128 stands for zero in the data rows.
Here are some points:
[116,128,57,102,131,171,147,91,137,181,116,162,121,72,172,136,108,155,
 129,129,143,86,139,110,142,116,62,171,133,119]
[128,139,125,138,96,92,82,101,85,140,147,126,89,79,184,81,139,101,
 81,129,166,183,91,105,111,144,77,108,115,133]
[136,132,166,96,139,154,68,152,136,76,128,182,134,160,144,151,145,126,
 123,127,111,128,59,123,129,53,97,158,179,100]
[159,101,166,150,139,195,80,160,107,66,125,184,124,114,101,148,156,124,
 142,110,75,118,42,196,154,117,141,177,112,135]
[136,189,151,77,86,68,150,130,102,105,148,138,102,139,76,154,125,99,
 132,116,54,115,125,128,129,176,97,152,105,106]
[111,134,130,142,105,140,120,177,124,143,152,201,123,97,99,166,100,133,
 121,152,96,164,89,131,120,80,162,80,135,166]
[80,121,103,28,135,117,89,101,111,68,156,158,90,117,197,81,82,105,
 114,99,128,103,76,70,92,150,115,76,88,54]
[85,85,102,164,148,142,112,160,142,183,153,138,163,117,145,184,93,146,
 163,131,115,166,124,153,169,161,157,155,59,149]
[163,120,173,108,186,174,89,177,165,61,95,180,112,200,178,135,162,124,
 127,124,124,120,125,106,110,120,178,145,198,98]
[123,95,138,168,116,173,131,42,102,127,94,151,111,65,147,156,105,137,
 113,124,119,85,71,95,132,112,89,122,152,120]
[101,112,81,83,127,68,80,39,48,51,173,177,80,119,235,88,158,134,
 122,172,139,173,40,110,130,100,114,78,218,120]
[99,66,156,114,84,152,94,131,100,133,99,153,89,130,105,183,132,129,
 119,133,61,178,98,130,114,143,185,132,136,204]
[136,130,126,119,128,122,64,136,117,104,191,131,123,131,222,99,93,65,
 122,108,132,199,77,110,115,178,108,163,100,91]
[79,135,146,134,107,81,180,82,97,130,193,124,131,141,177,95,137,117,
 95,157,195,143,147,146,214,104,84,171,158,150]
[116,90,114,119,141,164,124,106,167,185,138,85,127,121,108,149,189,159,
 209,94,139,129,196,113,129,194,110,233,142,145]
[99,163,134,112,162,87,157,153,136,94,124,160,147,128,91,103,73,104,
 125,121,125,108,137,98,172,104,159,116,106,72]
[112,107,72,82,124,178,134,132,155,196,114,138,117,59,158,114,102,151,
 149,115,129,80,151,78,164,120,62,221,129,125]
[90,134,89,73,87,129,157,90,87,149,138,104,110,164,147,137,164,81,
 134,113,63,151,89,163,110,134,133,154,79,196]
[205,174,189,72,130,85,127,119,76,109,139,91,116,117,137,125,96,79,
 148,190,113,119,58,219,120,70,130,94,83,181]
[178,151,195,113,141,107,167,119,141,134,119,89,128,163,154,129,93,92,
 169,137,144,94,154,191,141,121,108,133,96,102]
[156,117,159,118,130,167,131,89,80,89,212,115,116,155,124,138,142,88,
 152,146,46,126,79,216,111,176,116,189,128,141]
[72,106,71,123,137,49,163,108,124,145,141,176,119,93,77,150,111,187,
 128,144,87,92,135,73,184,87,196,17,114,109]
[171,171,103,150,121,131,83,173,77,118,126,124,145,82,131,100,160,115,
 128,126,145,156,109,176,108,119,84,176,84,158]
[123,136,168,142,146,126,112,180,138,96,150,171,128,131,131,178,164,128,
 105,125,107,178,119,141,151,133,127,160,116,186]
[148,159,184,189,89,89,142,98,115,169,160,127,92,131,85,161,129,121,
 124,183,122,158,204,131,110,208,178,127,162,190]
[103,172,121,206,142,120,147,150,116,180,121,159,165,73,58,123,120,122,
 79,102,135,166,124,120,103,168,93,84,87,148]
[144,96,120,74,91,105,118,79,136,137,105,119,133,93,146,165,87,159,
 92,154,124,178,41,130,162,115,163,45,99,158]
[91,168,141,58,89,81,160,110,80,113,178,131,98,124,99,140,137,114,
 160,130,55,127,117,132,134,156,118,131,124,125]
[144,119,117,124,124,85,105,166,140,99,187,137,138,98,135,183,127,139,
 121,135,94,187,145,178,180,168,162,172,92,167]
[167,125,195,65,101,92,153,82,122,144,80,88,110,101,127,136,56,108,
 133,191,109,149,69,173,117,105,137,42,96,149]
[96,152,77,101,100,123,215,61,107,170,180,140,130,165,155,111,126,68,
 123,165,159,42,127,127,120,21,111,30,139,143]
[119,87,145,182,123,186,113,49,152,159,68,131,147,96,160,135,107,153,
 85,114,138,102,78,73,112,99,80,101,146,116]
[113,131,84,146,126,64,163,132,114,131,86,132,120,132,41,104,151,128,
 90,78,38,137,141,126,134,153,101,134,137,109]
[103,101,99,107,106,169,129,67,127,138,94,186,150,139,196,130,86,176,
 116,173,133,103,145,51,119,125,124,122,223,102]
[130,85,101,87,87,151,101,100,138,137,62,110,113,111,146,128,94,137,
 101,151,108,171,173,94,94,232,166,134,121,186]
[173,152,146,93,114,56,120,60,89,75,190,80,81,147,147,153,176,92,
 133,191,126,146,134,201,85,155,183,126,160,222]
[166,130,164,97,148,89,155,100,171,165,104,66,119,74,121,121,177,116,
 172,107,165,103,142,176,147,83,103,136,91,112]
[143,177,136,86,100,84,159,95,180,162,133,128,107,141,119,120,193,134,
 182,126,142,134,137,123,122,118,105,166,154,138]
[102,42,74,141,153,117,129,96,173,149,164,121,130,120,156,174,74,196,
 127,176,121,145,137,141,172,148,213,64,90,134]
[60,136,0,86,91,65,241,34,70,135,220,139,94,127,133,114,106,114,
 84,222,68,103,84,127,158,84,167,18,124,195]
[175,111,162,127,161,128,107,119,162,122,140,81,85,198,118,130,157,84,
 168,152,148,142,181,147,80,197,204,139,138,181]
[141,145,92,99,116,140,103,173,136,137,68,157,143,149,139,117,55,129,
 111,98,67,88,174,58,116,175,133,150,81,95]
[137,135,94,86,157,144,125,172,117,116,104,104,101,206,102,136,96,29,
 181,32,60,88,166,137,121,201,127,217,30,59]
[113,166,157,87,177,78,160,144,141,105,176,138,120,96,148,133,122,120,
 138,140,152,150,150,141,149,162,127,138,112,189]
[114,169,129,77,74,26,157,132,91,61,111,222,67,49,70,132,111,129,
 62,167,68,108,35,107,148,46,146,11,162,133]
[155,157,176,178,66,111,121,102,149,145,67,87,120,132,112,115,91,132,
 102,142,165,183,106,104,164,137,142,136,141,119]
[121,108,120,99,92,157,107,96,145,127,86,152,172,98,163,133,102,202,
 94,151,149,89,140,31,102,99,118,103,169,119]
[135,181,117,97,161,195,132,199,122,131,166,112,181,175,154,125,138,15,
 154,65,93,144,118,166,135,128,42,247,15,123]
Here are 12 more points, each followed by its number:
[109,123,188,130,51,102,126,131,135,200,138,118,95,128,123,132,144,153,
 134,98,212,84,177,127,175,141,78,142,133,153] 0
[119,138,124,106,130,132,90,155,99,79,169,125,144,133,216,109,108,69,
 116,122,153,198,81,129,138,152,76,154,66,106] 1
[147,175,207,80,92,199,95,152,145,127,142,124,181,141,118,138,131,146,
 156,119,143,124,75,121,119,105,57,183,149,65] 2
[136,114,107,160,165,116,177,117,168,128,146,113,154,200,125,116,135,97,
 119,124,162,126,196,116,90,137,125,110,185,115] 3
[104,145,85,160,87,143,142,149,73,168,99,153,138,53,75,118,116,177,
 94,133,92,174,112,144,93,183,125,107,96,184] 4
[38,92,65,113,81,103,145,111,72,145,209,177,163,49,108,156,177,247,
 94,180,102,137,58,153,179,58,155,86,157,163] 5
[42,98,131,107,127,145,126,75,119,151,169,133,145,152,131,162,175,187,
 153,154,140,129,155,104,101,189,158,113,213,145] 6
[110,92,72,132,155,193,147,107,177,193,54,106,137,112,170,123,111,175,
 163,99,187,100,210,33,109,111,121,156,120,116] 7
[105,154,105,152,97,177,111,203,122,132,130,190,203,69,67,110,135,192,
 103,93,124,111,88,100,93,81,75,100,147,95] 8
[129,81,85,90,171,139,126,122,109,103,129,113,145,148,184,128,106,118,
 133,165,130,128,186,114,58,156,175,139,109,193] 9
[96,122,74,111,142,99,136,159,81,94,130,144,158,129,88,141,144,114,
 130,91,22,130,105,148,117,145,34,173,106,87] 10
[170,155,208,99,159,226,61,254,197,109,107,113,191,169,144,151,106,142,
 187,51,190,83,161,112,113,121,103,228,127,38] 11
Which of these numbered points is nearest to each point below, looking only along the 7 directions in which the first points spread most? Its number follows each.
[79,107,76,139,143,98,145,167,97,143,99,158,171,144,74,145,104,120,
 141,100,31,103,137,120,98,183,80,136,139,59] > 10
[135,124,124,194,118,147,92,134,124,151,100,186,109,106,95,115,127,166,
 112,116,141,145,124,93,138,125,101,117,161,89] > 8
[167,123,152,59,181,121,97,129,128,76,178,65,87,206,167,144,126,89,
 208,166,134,148,158,171,73,199,171,179,140,190] > 9
[108,135,164,28,103,113,105,173,86,77,132,182,95,111,93,148,122,101,
 124,82,56,102,46,146,151,84,85,163,67,98] > 10
[92,92,123,224,136,158,126,137,180,193,59,121,185,170,59,139,194,167,
 112,78,145,124,185,62,71,131,86,115,205,71] > 7
[103,172,92,122,121,90,173,161,68,135,130,148,167,95,68,109,176,120,
 122,104,44,125,86,118,145,72,11,136,124,87] > 10
[116,55,180,122,145,71,124,39,110,166,122,116,99,101,153,143,176,143,
 122,150,139,120,138,126,167,95,111,76,217,156] > 6
[90,91,148,108,119,104,141,104,142,145,170,167,80,138,138,152,135,113,
 120,146,166,111,120,110,161,76,153,70,178,154] > 6
[85,140,105,176,115,129,167,147,118,164,95,131,154,123,50,107,131,127,
 134,90,61,110,146,71,108,98,78,77,128,79] > 8
[152,96,99,167,178,99,109,132,111,87,127,110,108,170,119,126,160,93,
 135,156,106,166,131,169,65,134,143,117,162,141] > 9
[119,64,86,159,149,147,123,27,175,149,67,149,104,148,194,146,122,177,
 86,150,160,83,225,11,106,158,169,85,255,141] > 6
[100,87,84,126,127,117,91,29,141,179,142,115,56,82,179,99,137,147,
 148,72,204,150,111,84,126,131,90,126,134,84] > 6
[105,97,131,203,122,101,129,142,154,211,140,152,157,78,99,196,102,174,
 134,135,149,166,99,116,189,110,149,77,93,159] > 4
[67,89,90,79,123,123,105,70,80,84,153,162,121,121,183,79,112,178,
 106,160,151,134,68,83,81,105,138,12,195,78] > 6
[163,119,85,129,117,65,109,129,67,80,171,96,101,126,121,147,196,101,
 108,136,85,162,47,222,96,145,87,173,151,168] > 1
[50,37,80,152,135,164,130,69,131,202,61,171,177,130,136,138,96,254,
 117,167,160,83,248,4,82,145,189,48,206,154] > 7
[129,99,130,192,163,166,90,162,127,149,106,150,168,203,124,120,165,114,
 145,94,112,158,112,118,124,126,52,182,195,33] > 2
[84,127,126,102,90,83,126,122,107,162,145,188,120,70,83,169,77,160,
 129,128,74,95,51,82,191,66,101,46,61,87] > 8
[140,141,137,54,155,106,95,112,106,63,181,159,105,174,173,162,147,101,
 163,189,90,150,127,156,109,166,119,175,193,122] > 9
[144,133,174,111,110,171,107,141,132,164,129,77,146,201,138,123,126,100,
 188,178,152,118,141,115,79,147,158,125,117,162] > 3
[120,149,115,166,133,139,165,138,172,132,123,71,178,138,140,85,96,156,
 91,163,181,163,182,98,200,71,177,130,123,130] > 0
[122,38,130,207,115,212,96,68,126,148,91,142,119,110,156,145,82,156,
 118,96,112,92,136,126,84,156,129,158,149,110] > 6
[117,132,170,134,88,95,125,173,110,131,138,176,106,70,92,163,178,136,
 83,126,92,183,99,159,154,91,122,149,136,214] > 4
[217,138,217,88,184,240,45,255,184,77,119,28,167,220,171,134,80,55,
 244,58,222,105,195,171,98,207,125,255,43,76] > 11
[109,128,117,178,111,124,161,138,132,126,123,70,158,132,134,79,119,178,
 97,139,170,153,187,117,192,87,155,159,111,165] > 0
[134,156,161,153,48,121,166,98,126,166,148,57,102,107,88,118,126,160,
 113,188,139,140,136,100,166,128,114,89,148,159] > 0
[127,110,162,121,130,160,111,164,186,178,150,114,171,163,173,142,115,141,
 156,122,191,108,151,106,160,73,113,115,84,88] > 0
[106,139,76,140,163,177,173,115,178,215,117,101,131,149,118,135,146,109,
 186,64,160,65,129,104,137,63,80,113,108,90] > 0
[187,149,200,104,115,186,71,176,184,122,65,56,134,231,139,162,137,91,
 175,88,126,193,208,153,77,250,129,229,83,112] > 11
[83,174,108,211,126,113,151,163,100,161,153,163,163,34,71,120,131,150,
 83,125,114,158,115,123,134,131,79,94,103,173] > 4
[104,160,179,102,118,158,127,160,134,163,140,164,167,99,119,118,106,197,
 146,116,194,60,113,93,136,59,93,101,147,108] > 8
[78,122,109,179,32,6,170,31,83,183,148,157,62,39,139,104,182,131,
 48,161,179,186,84,52,157,81,81,8,197,191] > 5
[114,67,177,148,42,133,85,108,119,185,66,148,87,76,107,168,173,187,
 90,101,98,166,106,109,142,114,146,112,136,208] > 4
[98,170,45,174,106,102,173,99,179,200,100,170,120,13,57,102,111,163,
 127,111,191,119,103,81,128,85,88,47,151,121] > 8
[149,149,145,93,106,146,135,139,145,103,161,39,125,151,132,133,121,106,
 139,178,87,165,173,182,120,193,126,221,104,142] > 9
[93,167,74,134,120,150,113,237,87,137,97,167,165,82,52,118,105,130,
 105,74,55,97,133,117,120,163,81,147,68,88] > 10
[149,200,184,42,117,142,121,201,132,89,153,104,137,171,106,121,112,77,
 171,91,60,114,125,127,120,142,65,188,68,71] > 10
[201,167,119,77,201,208,86,255,214,67,86,139,203,238,123,154,41,103,
 198,88,66,110,195,132,119,172,200,195,0,5] > 11
[97,109,25,86,110,67,160,12,77,151,176,189,62,25,176,67,111,178,
 121,149,175,138,36,116,145,82,125,25,192,131] > 5
[118,143,102,168,165,135,171,112,171,186,121,140,131,142,122,98,135,153,
 160,140,191,126,198,120,175,109,157,167,181,111] > 0
[170,147,127,183,165,150,145,193,187,89,100,84,174,195,142,87,52,111,
 129,177,168,153,245,125,153,153,221,146,102,94] > 3
[175,127,138,98,148,126,143,185,150,108,143,75,117,158,141,111,55,131,
 158,139,156,130,176,133,137,155,158,160,99,116] > 3
[145,92,191,123,105,154,43,177,145,104,79,120,146,134,104,169,204,169,
 113,49,147,116,123,146,142,88,105,195,153,113] > 2
[87,156,50,65,139,157,198,83,117,172,145,125,145,116,132,118,165,66,
 193,70,146,91,67,139,149,33,58,145,95,122] > 10
